(in the rows, 128 means zero)
First come named turns, each shown by rows before and after it. For each pair of rows after them, which turns, in which order, take the first row to the second? The first pair is done for you.
B (before -> after):
[130 136 128 135  98 152 151 202 116 107 147 119 102 135 102  98 153 129
 123 116 130  83  67 131 152 149 120 118 136 102 115 126 114  95 164 131
  83 184 145 139 149 122 141 107  93 124]  ->  [133 138 132 129  82 154 131 185 122 110 127 111  88 127 100 111 144 125
 137 107 130  90  63 139 157 157 102 122 145 101 127 140 110 103 158 135
  92 185 143 140 154 119 136  97  88 137]
[134  86 122  94 107 109 115 166 156 139  93 101 181 156 146 159 119 172
 142 154 160 149 120 131 126 107  82 147 114 127 125 140 125 177 121 122
 140 123 160  94 123 165 147 101 186 142]  ->  [132  82 120  98 119 108 131 182 150 137 110 109 192 161 150 148 125 174
 130 164 156 142 124 127 121 101  95 145 107 129 114 128 129 167 124 119
 134 121 162  91 119 166 149 108 192 128]
[139  79 164 108 115 128 138  84  89  92 126 134 165 115 147  75 153 133
 142 122 150 160 101 151 139 103 155 109 137 126  98 159  87 150 139 133
 135 163 117 136 135 135 129 171 142 158]  ->  [137  78 158 120 117 125 153  96  81  86 140 147 167 119 150  73 159 140
 132 129 156 159  96 142 130 105 167 107 136 130  95 152  92 138 134 124
 136 164 123 135 137 135 133 175 137 148]
E (before -> after):
[125 131 150 116 128  91  97  86 128 143 145 115 134 106 119 131 143 129
 153 124 119 125 135 121 141 103 140 155  93 142 121 114 119 159 147 154
 119 119 110 133  89 164  94 159 157 140]  ->  [132 136 169 121 144  96 113  99 135 138 147 115 126 121 129 115 151 104
 156 133 131 135 137 131 153  94 148 146  89 146 132 118 104 155 128 148
 115 131 116 131 106 159  93 166 162 140]
[110 128 110 132 141 123 144 134 107 126 123 129 108 125 150 140 144 134
 140  78 132 116 135 154 160 136 152 100 156 136 103 161  86 113  91 140
 167 134 162 132 143  76 116 122 182 115]  ->  [108 124 102 131 139 122 145 135 104 127 120 133 114 124 145 143 145 143
 132  78 129 111 133 150 156 138 153 101 163 134  99 161  92 111  96 137
 167 130 165 131 141  78 117 117 178 113]
[135 109 134 109 129 139 156 152 145 122 140 122 164 145 112  92 147 144
 124 146 135 128 132  94 108 134 151 152  94 130 127 113 140 129 166 132
  76 140 125 122 107 136 135 133 108 117]  ->  [133 106 131 107 126 137 152 148 143 124 140 120 163 141 109  97 148 146
 126 143 133 128 130  95 105 134 147 156  94 128 125 112 142 130 168 135
  78 138 119 121 103 138 133 136 108 118]
[119  75 144 130 105 115 128 137 123 137 140 118 147 122 123 105 129 133
 112 185 105 115 137 124  88 104 157 180 124 121 108  71 145 134 156 132
 104 115 130 135 133 171 100 124 124 120]  ->  [117  78 149 128 105 111 126 135 124 135 143 116 143 124 121 105 131 132
 118 187 107 120 136 127  93 102 155 182 118 124 111  72 139 141 154 140
 103 116 127 133 131 172  98 128 126 122]
N (before -> after):
[127  96 115 114 120 142 129 126 112 140 121 136 162 107 102 136 122 178
 107 130 105  99 135  99 120 127 112 143 131 108  97  99 171 143 181 130
 111 111 117 121 106 134 127 121 133 109]  ->  [119 112 103 108 132 131 117 107 112 148 120 132 156 106 107 151 120 173
 128 105  99 100 146 111 127 125 114 137 122 109  87 108 152 145 172 141
 125 101 116 120  96 124 114 124 149 117]
[171 110  89 152  90 167 116 124 150 128 112  92 160 111 101 123 125 150
  89 109 112 106 111 155 121 119 104 115 121 140 156 156 146 113 146 130
 145 110 134 115 157  93 169 117 101 151]  ->  [162 131  77 145 108 152 107 105 149 135 116  89 154 109 108 139 123 147
 112  82 108 109 127 170 133 115 110 110 112 145 144 160 123 114 136 145
 159  98 136 114 145  80 155 123 120 158]
[103 117 149 149 150 129 104  96 147 136 144 128 129 130 123 121 153 126
 120 147 151 134 120 143  93 105 146 139 151 178 112 118 137  89 117 150
 133 131 186 134 133 125 102 116  77  98]  ->  [104 111 146 146 144 133 104  97 148 137 133 126 133 125 119 120 151 130
 116 148 149 128 116 139  93 108 138 141 159 169 112 120 145  90 123 148
 129 133 186 133 137 128 105 107  72  99]

(two turns a pair)
[122 125  93 100 157 194 126 165 110 135  67 126 204 162  94 125  91 117
 104 119 126 119 164 116 126 117 133  81 116 112 120 131 147  85 154 119
  63 114 120 141 152 107 117 108 133 102]  ->  [124 136  81 128 102 197 107 153 101 121  64 141 166 157  90 154  89 128
 101 119 145 134 137 107 109 150 120  92 148 129 151 148 161  72 136  91
  98 124 135 145 175 100 123  90 101 119]	B, B
[ 81 128 101  98 117 126 136  85 156  98 126  79 164 126 101 158 141 132
 157  82 153  93 128 131 119 138  78 122 119 142 102 159 122 182 117 185
 131 109  95 145  70  97 105 108 145 171]  ->  [ 77 127 110 104 155 119 176 120 148  93 164  90 183 144 113 129 159 130
 141 101 149  88 140 124 117 113 108 115  92 142  83 132 117 169 117 187
 107 109  92 143  63  99 104 137 162 142]	B, E
[137  80 127 126  67  99 139 158  91 130 140 141 119 120  94 110 137 156
  80 170 109 124 129  81 105 148  97 139 136 116 146 110 167 133 162 114
 100 124 109 131 139 152 135 148 117 112]  ->  [139  85 144 113  50  96 106 126 105 136 120 121  92 110  89 129 129 140
 119 154 110 142 128  99 119 152  68 149 138 122 167 130 147 156 155 136
 111 128 100 129 144 158 126 141 114 143]	B, E
[140 135 102 199 154 132 129 114 136 133 150 142 141 119 105 115 122  94
 116  93 110 151 131 139 116  81 158 112 112 154 136 128  78 102 111 109
 193 153 109 106 121 119 140 145 156 119]  ->  [147 128 111 212 131 138 136 124 134 122 155 148 132 123 103 110 125  96
 102 115 122 157 114 129 105  91 154 115 123 157 153 124  96  96 110  96
 190 163 110 111 134 126 150 143 134 119]	B, N
[154 125 126  94 159 129  67 119 158 134 100  76 180 112 120 118 132 130
 159 129 114 107 129 143 138 109 126 141 108 121 128 130 125 158 172 142
 129 146  97 125 112 125 122 105 146 121]  ->  [145 132  96 149 125 124 111 163 128 101 161 132 167 131 129 121 152 165
 107 162 137 108 103 105  93 134 166 147 128 145 134 110 159 106 150  86
 147 154 118 126 127 120 139 113 115  92]	B, B
[133  97 112 117 136 154 189 165 103 111 141 135 158 155 150  88 136 111
  90 109 123 131 137 123 126  67 155  86 123  95 122 142  93  62  93  78
 159 134 183 164 170  81 140 123 130 117]  ->  [126  91  71 109 121 152 167 145  92 122 117 132 180 135 135 110 120 142
  83  83 107 106 138 112 111  88 140  89 139  87 102 142 114  61 114  80
 166 115 183 168 150  78 138  99 128 118]	E, N
[112 120 108 135 145 105 138 131 157 130 115 122 136 136 143 161 124 129
 139  97 143 120 144 107 127 132 106 138 152 130 127 126 135 144 130 150
 141 106 144 128 126 129 125 127  98 137]  ->  [110 117 107 137 159 102 153 142 153 129 128 126 145 143 143 151 129 131
 128 103 141 118 145 104 126 125 118 136 144 127 117 116 138 142 133 147
 132 104 144 126 120 130 125 136 104 126]	B, B
[133 115 150 109 113 123  94 126 134 154 122  94 113 107 126 133 106 138
 160 136 124 147 141 130 127 118 114 156 121 123 122 116 127 160 152 164
  94 121 112 118 115 136 137 116 150 140]  ->  [124 118 135 144 107 121 134 165 112 133 171 131 117 120 133 124 124 161
 121 160 134 142 129 104 101 126 147 156 122 136 117  95 146 122 142 129
  97 122 126 120 121 133 150 130 139 110]	B, B
[136 123 149 104 111 123 102 133 108 140 200 101 122 113 167 136 134 131
 121 130  86 110 135  98 118 125 131 127  98 144 137  99  98 112 143 163
  94 149 110 137 107 155 121 180 148 117]  ->  [142 112 160 109 103 132 110 144 112 132 195 101 125 116 163 123 133 129
 107 149  92 109 125  93 116 126 127 127 108 141 149  97 115 110 149 154
  84 160 111 139 119 161 130 176 135 116]	N, E
[116 134 142 106 128 113  92 123 156 116 114 109 114 102 133 154 124 111
 138 105 131 129 133 155 142 142 119 115 136 118 141 142 106 138 142 130
 137 132 145 126 122 138 128 120 140 135]  ->  [111 137 161 124 128 106 120 150 154 102 156 129 100 117 143 139 140 106
 132 131 140 145 129 147 134 133 135 118 120 132 148 128 101 130 131 126
 134 138 144 122 131 149 132 149 138 122]	N, N
[111 115 123 106 106 113  99 105 135 155 153 106 112 105 136 148 113 139
 181 116 105 128 150 134 116 118 100 165 102 113 122 119  95 144 166 171
 126 105 109 111 116 145  97 159 136 142]  ->  [112 121 143 123 140 111 149 146 132 141 194 125 115 133 156 113 136 121
 162 147 116 135 155 131 117  95 137 155  82 122 122 101  86 122 145 157
 112 115 118 110 130 141 105 188 146 115]	E, B
[120 117 123 140 138 127 151 148 121 121 161 145 132 137 133 114 134 131
 109 155 129 126 132 105 123 119 145 133  98 120 115 111 130 126 143 121
 124 119 120 121 123 135 138 152 129 111]  ->  [130 103 108 122 127 146 126 126 126 131 107 128 154 117 115 124 113 141
 101 137 120 106 127 107 125 134 117 129 127 101 112 125 148 134 162 121
 123 118 123 124 119 133 141 115 121 123]	N, N
[142 122  99 138 140 132 135 141 112 126 150 154 134 122 132 114 135 148
 105 113 112 114 124 144 118 128 152 114 114 124 112 120 151 121 110 128
 121 130 151 150 131 111 126 123 126 128]  ->  [141 117  92 136 128 131 121 133 110 131 146 150 138 113 126 121 127 159
 107 109 104 110 122 137 112 132 143 123 115 123 110 121 156 130 121 134
 120 125 144 147 125 116 126 120 126 131]	N, E
[134 126  94 122 108 130  73 101 113 114 161 140 112  70 135 144 138 172
 103 108 103  95 170 105  81 145 110 217 106 126  91 105 151  97 181 148
  96  94 121 128  79 133 145 143 119 118]  ->  [134 134 130 126 108 117  79 105 123 106 188 136  84  79 146 135 149 152
 127 123 111 121 173 113  93 127 111 226  82 139 105 103 129 111 173 168
  90  99 109 122  86 146 140 172 127 123]	E, N
[129 130 165 117 148 141 118 134 174 129  72 119 115 131 153 110 138 105
 124 160 163 107 125 147 161  99 117 107 139 128 148 145 115 153 125 153
  94 145 113 129 167 135 134 127 105 157]  ->  [129 134 154 115 156 144 123 135 167 130  65 121 124 131 156 112 138 106
 114 150 162  99 128 146 159 100 121  95 149 126 144 148 114 143 117 139
  97 145 122 131 167 124 134 118 105 154]	N, E
[124 156 129 118 137  81 106 124 152 111 173 103  95 118 133 106  97 123
 105 102 100 164 159  95  58  90 142 187 120 138  98 128 115 158 114 120
 138 109 130 151 111 126  97 156 109  93]  ->  [133 145 137 126 101  91  98 126 155 103 161 102  84 117 125 107  93 122
  98 119 109 174 143  89  53 105 125 195 142 141 119 132 131 160 113 106
 141 123 131 154 128 133 107 146  84 101]	N, B
[122 119 135 137 112 117 139 141 133 112 150 136 131 131 122 118 139 146
 125 154 138 133 118 111 104 139 136 142 124 139 117 110 153 127 149 133
 135 121 112 120 124 143 138 150 116 129]  ->  [129 118 145 119 107 121 111 111 146 122 117 114 124 121 115 131 127 132
 153 136 132 139 123 126 123 139 109 144 129 133 124 129 139 149 153 151
 139 120 102 121 123 146 131 137 118 149]	B, B
[142 114 178 140  80  95  71 135 120 155  88 147  97 140  92 130  85 151
 140 155 120 161 136  70 121 133 112 122 157 143 189  95 154 148 140 137
 104 166 132 138 174 166 170 117  88 138]  ->  [142 129 176 125 100  91  50 107 129 168  69 130  92 134  97 143  77 135
 167 125 116 166 148  92 140 126 104 115 152 142 184 110 127 159 134 157
 114 160 132 137 167 155 156 111 104 156]	N, E
[133 127 111 127 135 171 143 114  88 102 117 119 158 116 124 146 125 120
 119 156 116 120 112 126 110 136  63 115 142  93 127 160 161 143 105 116
 133 110 156 157 125 128 127  95  90 152]  ->  [132 120 115 113 167 168 156 125  90 112 124 112 180 119 128 127 126 114
 115 159 105 111 126 129 117 116  73 108 123  87 109 146 155 148 115 129
 111 105 149 155 112 131 123 109 110 136]	B, B
[142  96 173 115 121 132 182  92 147  96 111 129  59 186 127  93 148  86
 161 179 141 101 104 132 126 139 109 115 147 132 108 172 118 146 133 161
 112 109 157 115 106 105 119 141 144  80]  ->  [145  88 171 114 121 135 188 102 146  91 110 130  69 186 123  86 147  92
 150 186 137  93 100 125 122 143 110 114 155 128 109 167 125 143 138 154
 107 110 157 116 105 108 123 136 142  73]	N, B
[151 142 152 144 162 124 170 182 104  84 143 115 180 162 153  73 102  87
 111 141 131  89 138 115 131 100 134 130  60 166 115 113 125 141 151 123
  84 107  61 148 139 138 164 150 158 109]  ->  [148 135 127 148 152 130 170 182  94  85 134 123 195 156 146  79  95 111
  89 135 128  72 134 102 119 113 137 127  76 160 105 111 147 131 162 106
  87 100  67 149 130 133 169 136 151  98]	E, E
[126 135 127 112 152 126 122 123 133 141 109 110 119 126 130 125 137 110
 153 106 126 127 141 151 142 106 133 121 117 123 124 154  98 135 123 131
 124 135 139 116 117 117 107 126 143 143]  ->  [124 132 122 128 163 128 152 149 124 132 130 126 128 137 135 110 145 112
 127 121 132 124 139 142 135 104 155 115 117 126 119 143 107 113 116 111
 121 138 147 118 120 114 112 133 140 121]	E, B
[138 145 117 126 110 103 112 124 141 111 152 134 109 139 155 177 115 146
 113 117 164 118 158 114 144 184 144 149 145 150 146 120 140 107 118 104
 150 121 152 145 134 127 132 128 139 117]  ->  [136 145 121 124 109  98 104 117 144 115 155 130 103 136 154 179 116 146
 123 114 162 122 161 116 144 179 141 154 137 153 147 119 136 118 119 113
 153 115 144 143 129 133 129 133 143 121]	E, E
[114 146 123 146 140 117 140 150 127 123 156 146 129 138 148 136 129 124
 131 119 124 140 135 124 136 125 151 128 111 129 114 120 121 111 106 128
 124 124 125 128 131 134 117 143 154 102]  ->  [123 138 124 153  95 132 123 142 129 116 132 144 111 131 135 142 122 128
 124 133 138 147 109 116 126 147 127 135 144 131 143 132 142 117 108 107
 133 138 127 133 152 138 131 121 122 116]	N, B
[134 134 156 109 130 112 123  96 142 160 135  86 106 127 142  97 113 113
 176 138 156 128 148 151 153 105 119 136  98  94 135 157  95 153 104 159
 119 121 116 122 128 147 140 153 128 156]  ->  [123 137 132 155 118 107 170 144 117 135 191 129 107 143 151  87 132 144
 128 171 172 123 131 118 119 119 159 140 105 108 130 131 122 109  92 116
 120 122 133 122 135 144 154 167 108 122]	B, B
[130 126 115 109 146 138 113 108 132 145  90 128 141 119 120 130 107 118
 131  90 118 114 140 136 141 138 106 112 133 108 116 145 137 130 125 136
 135 125 134 125 122 113 131  98 142 125]  ->  [123 128 112 119 174 127 143 131 123 141 126 141 152 129 132 114 119 117
 121  98 116 112 149 131 138 125 138 107 111 113  97 129 128 119 123 138
 128 121 135 122 115 112 130 123 154 104]	B, N
[115 116 140 123 113 176 127 132 163 110 126 124  97  85 129 106 139 106
 146 100  78 117 114 120 113 157 113 164 142 118 119 114 167 115 210 148
 136 137 136 136  87 146 168 130 163 126]  ->  [118 121 164 119 120 173 130 132 175 109 136 118  83  91 135  98 145  84
 162 106  84 132 118 131 129 146 115 164 127 122 130 116 147 125 199 163
 131 144 132 134  94 150 164 143 171 132]	E, E
[106 125  98 160  90  97 105 112 111 141 158 130 101 132 133 171 112 173
 138 113 126 131 147  94 122 164 118 158 119 129 110 136 115 126 136 134
 182 107 114 118  99 128 133 145 107 110]  ->  [112 122 119 149  88  98  89  97 122 145 144 114  92 128 133 172 107 157
 157 113 128 139 147 105 132 157 104 161 115 129 119 144 105 146 138 148
 177 113 108 118 105 133 129 142 109 124]	N, B
[147 159 142 124  73  97 141 135  75  75 165 134 107 138 118  98 136 154
 113 165 126 146 118  92  96 120 130 129 134 147 175  82 127 169 131 117
 124 106 142 141 129 147 161 137 100 130]  ->  [155 153 165  82  94  99 109  99  99  99 121  88 117 125 111 100 122 127
 151 141 108 144 137 121 129 100 100 126 123 129 168 101 101 209 144 159
 110 102 123 138 117 150 150 130 123 154]	B, B
[122 103  90 107 144 152 132  99 111 128  96 111 154 116 115 114 119 129
 113  97 111 107 116 133 121 124 110 125 127 109 127 135 136 133 130 124
 103 101 124 136  96 123 137  96 131 150]  ->  [121 104  79 126 132 151 152 119 100 117 118 134 148 122 118 110 130 143
  93 111 118 108 106 117 105 132 123 124 133 119 129 124 149 113 124 103
 111 103 131 138 101 117 144 101 119 136]	B, B
